Where one turn sends some rows of the set: a few examples, then the rows asked:
taz: [ -2  -2 -10   4 -10   6   5  13  -8 -16  -8   4   9   9  -3   5 -14  -2
  20   0  -5 -14  -4 -10  -4  11  -2  12]
fizud: [ -1  -6   0 -25  13  -9  17  -3  -2 -13  11 -21  12   3  -5   5  12   2
 -10  -5 -11  -3  -8   5  -5 -15  20  -5]
Sidor: [ 11  -1   8   7  16 -13   8  11   5  11   3   1   0   1   1 -13  -1   6
 -11  -5  -5  -4  -5   1   3  -2  25   8]
nanol: [  5  -5  -2  -4   4  13   6   1 -13   3   3  -3  10  14   6   3 -16 -10
  12   0  -7  -2 -27 -12  -6   5   2   7]
diti: [ -7 -16  -4   9   1   2  29   0  10 -14   3  -7  16   1 -18   2  16   8
   0   0   3   9   7   0  -9 -12   7 -21]
busa: [  0  -6   7  -9 -11  -6 -11  14  -9 -16 -14  -2   2  -7 -13  13  -1   3
   3  -1   1  -9  17  -7   5   3   7  -1]
tisab: [  0  -7   4 -20  -9 -11  -3   6  -4 -12  -4 -19   2   0  -9  12  12   5
  -8   0  -9  -5   4  10  -3  -8  17 -15]
Suro: [ 11  -9 -20 -24  -2  -1  11  12 -14  -7   0   5   1  -1   9  18   4   8
  -6   6   6  -4  -8   1   5   2   0  12]
Dakav: [  1 -12   8 -12  26   4   9  -7  -8  -1   7 -12  10  10   6  -4   1  -9
  -3  -8  -8   2 -27 -10  -3  -6  11   7]
Tep: [ -6 -16   8  18  15   9  11   0   5 -12   7   8  24  18 -21  -2   0  -6
  -3   1   0   1   0  -4 -11   8  10   8]
neve: [-11  -2   3 -11  -5  -4  21 -18   1   4  -5  -4   6  -1  -2  -4  -7   4
  19  10  -4  21 -13  -5  -6  -4   0   0]
supi: [ -3 -12   8   1  14 -18  16   3   4  15   6   4   7  10   0  -9   6  12
  -9  -5  10  -5  -5  -9   2  -4  22   8]
veru: [ -1 -20   2   7  12  11   8   4  -7  -9   2   1   5   0 -13   2   7  -5
  -6 -19 -11   9   3  -9 -15  22   5  16]
Leku: [  2  -1  -7   2  -3  11   0   6 -12  -9  -6   1  17   9  -3   3 -18  -7
  22   4  -5  -4 -14  -8  -4  10  -4   6]
gabeg: [ -2 -10 -18  -1   5  12   9   8   0  10   1  -6   9   3   9   7   0  11
   8  -2   7  26   0  -2 -21  -3  11  -3]
mig: [ -6   3 -15  -3   9  -5  11  18   1 -18  -1   1  11  -2 -10   3   0   9
   4   0  -8 -18   4 -10   0   1   0  29]
livob: [ 10   3  -1   5   4   4  15  -5   6  -1  -1  16  -7  10 -14 -12  17  12
 -14  11  -2   1 -13   1  -8  -3 -10   2]
ven: [ -1 -19   0   6  15   8  12   3   7   8   1   4  11   4   6   9   2   1
  -5   4  21  23  -5  -8  -1  -4   3  15]
Pofus: [  2   4   2  -8  -6   4  22  -9  -1  13  10   9 -13  -4  -8 -12   4   8
 -12   5   7   1  10  -1  -8 -11  -2   2]
fovok: [-12  -5   1  -7  17  19  -4 -11  -8 -19  11   5   4   3 -13  -4  12  11
  -6   4   0 -13  -7  -4  -9 -11   1  -9]
sev: [  0   4   7  10  15  -9  20   2   9  -2  11  -5  19  14 -17  -4   2   8
 -10   4   2 -14  -5  -9 -11 -20  12  -1]
vegip: [ 15  -8  -5 -15  -8  -6   7   8   1 -16 -16  -4   5   4   6  16  -9  -3
   7  14   3  14  -6   9   2  -3   0   7]
Bot: [ -4  -6   1 -17 -13 -10 -10  13  -7 -10 -13 -11   5  -5  -8  13   5   6
   4   0  -4  -3  14   5   4   1   8  -8]
rima: [ 13  -9 -10 -19  -4  -2   7  14  -7 -13 -11   0   5  -3   6  18  -4  -1
   4   8   1  10  -8   5  10   6  -4  14]
pip: [ -2 -11   9   1  -9   1  12  -9  -4 -11 -15 -13  -4  -2  -5   7  -7  -6
  24   1 -11   8  -1  -3  -2  -2  -5 -13]
Sozig: [  8 -10  -8  -9   5   6  20  20 -11 -17   5  -5  13   0 -17  10   7  -3
 -16 -11  -7   7  17  -4 -19   3   5  10]
relu: [  0  -7  -5   9   8   6   2   0  -7  -9  -6  -6  13   0 -15   8  10  10
  -1   6   4  27  -4   0 -17  -2  13 -22]
fega: [ -7  -9 -16 -27   8   9   9  -1 -14  -3  11  11   6   0   8  -1  10  17
  -8  -2  10  -9  -7  -9  -4  -5   2   5]
mopu: [ -5 -18  -1  -9   1 -10  21  15  -2   7   1  -3  21   3  -5  10  13   8
 -13 -12   6   2  21 -13  -6  -4   5   6]
Bami: [ -5 -10   8   2  -6  10   6  -4  -5 -20  -7 -15  -2  -8 -11   2  -6  -8
  18  -2 -14  -2   4   1  -3  -2  -7 -13]
tulik: [  6  16   1  13  12 -13  25   5  -2   5   8 -11   9   1 -13  -1   0   7
  -8   0 -12 -11  -6  -8  -6 -10  13   0]
bino: [  7 -12  11   5  18   2  22  -6   6  -4   4  17   0   9 -13  -8  11   9
 -15   8  10   2 -14  -8   0 -10  -5   6]
fov: [ -4 -12   7   6   5  19  -3 -11  -8 -19   3  -7  -7  -5 -13  -1  -2  -4
   8  -3 -11 -14  -1  -2  -7  -4  -2 -15]
Bubev: [  3  -5   6 -17   2  -7   4   3   9  -9 -19  -5   8   7  -3  -6   4   5
   0  18  -2  21  -7   7  -6 -21  -2  -5]
Pur: [ -4  -9   9   0  10  -3   1   9 -11 -17  -6   6   6 -16 -17 -14  -4   0
   0  -8  -2 -14  12 -16   7   2   9   7]
Gema: [ -7  -9   2  -5   1  -3  34  -8  11   1  15   2  -4   0  -6  -7   9  13
 -12   1  10  -5   8  -1  -8 -17   0   5]

ven moves to mopu
Bubev moves to Pur
Gema moves to sev
Where do these go?
Dakav moves to fega
taz moves to vegip
Sozig moves to relu
rima moves to Bot
tulik moves to livob
tisab moves to fov

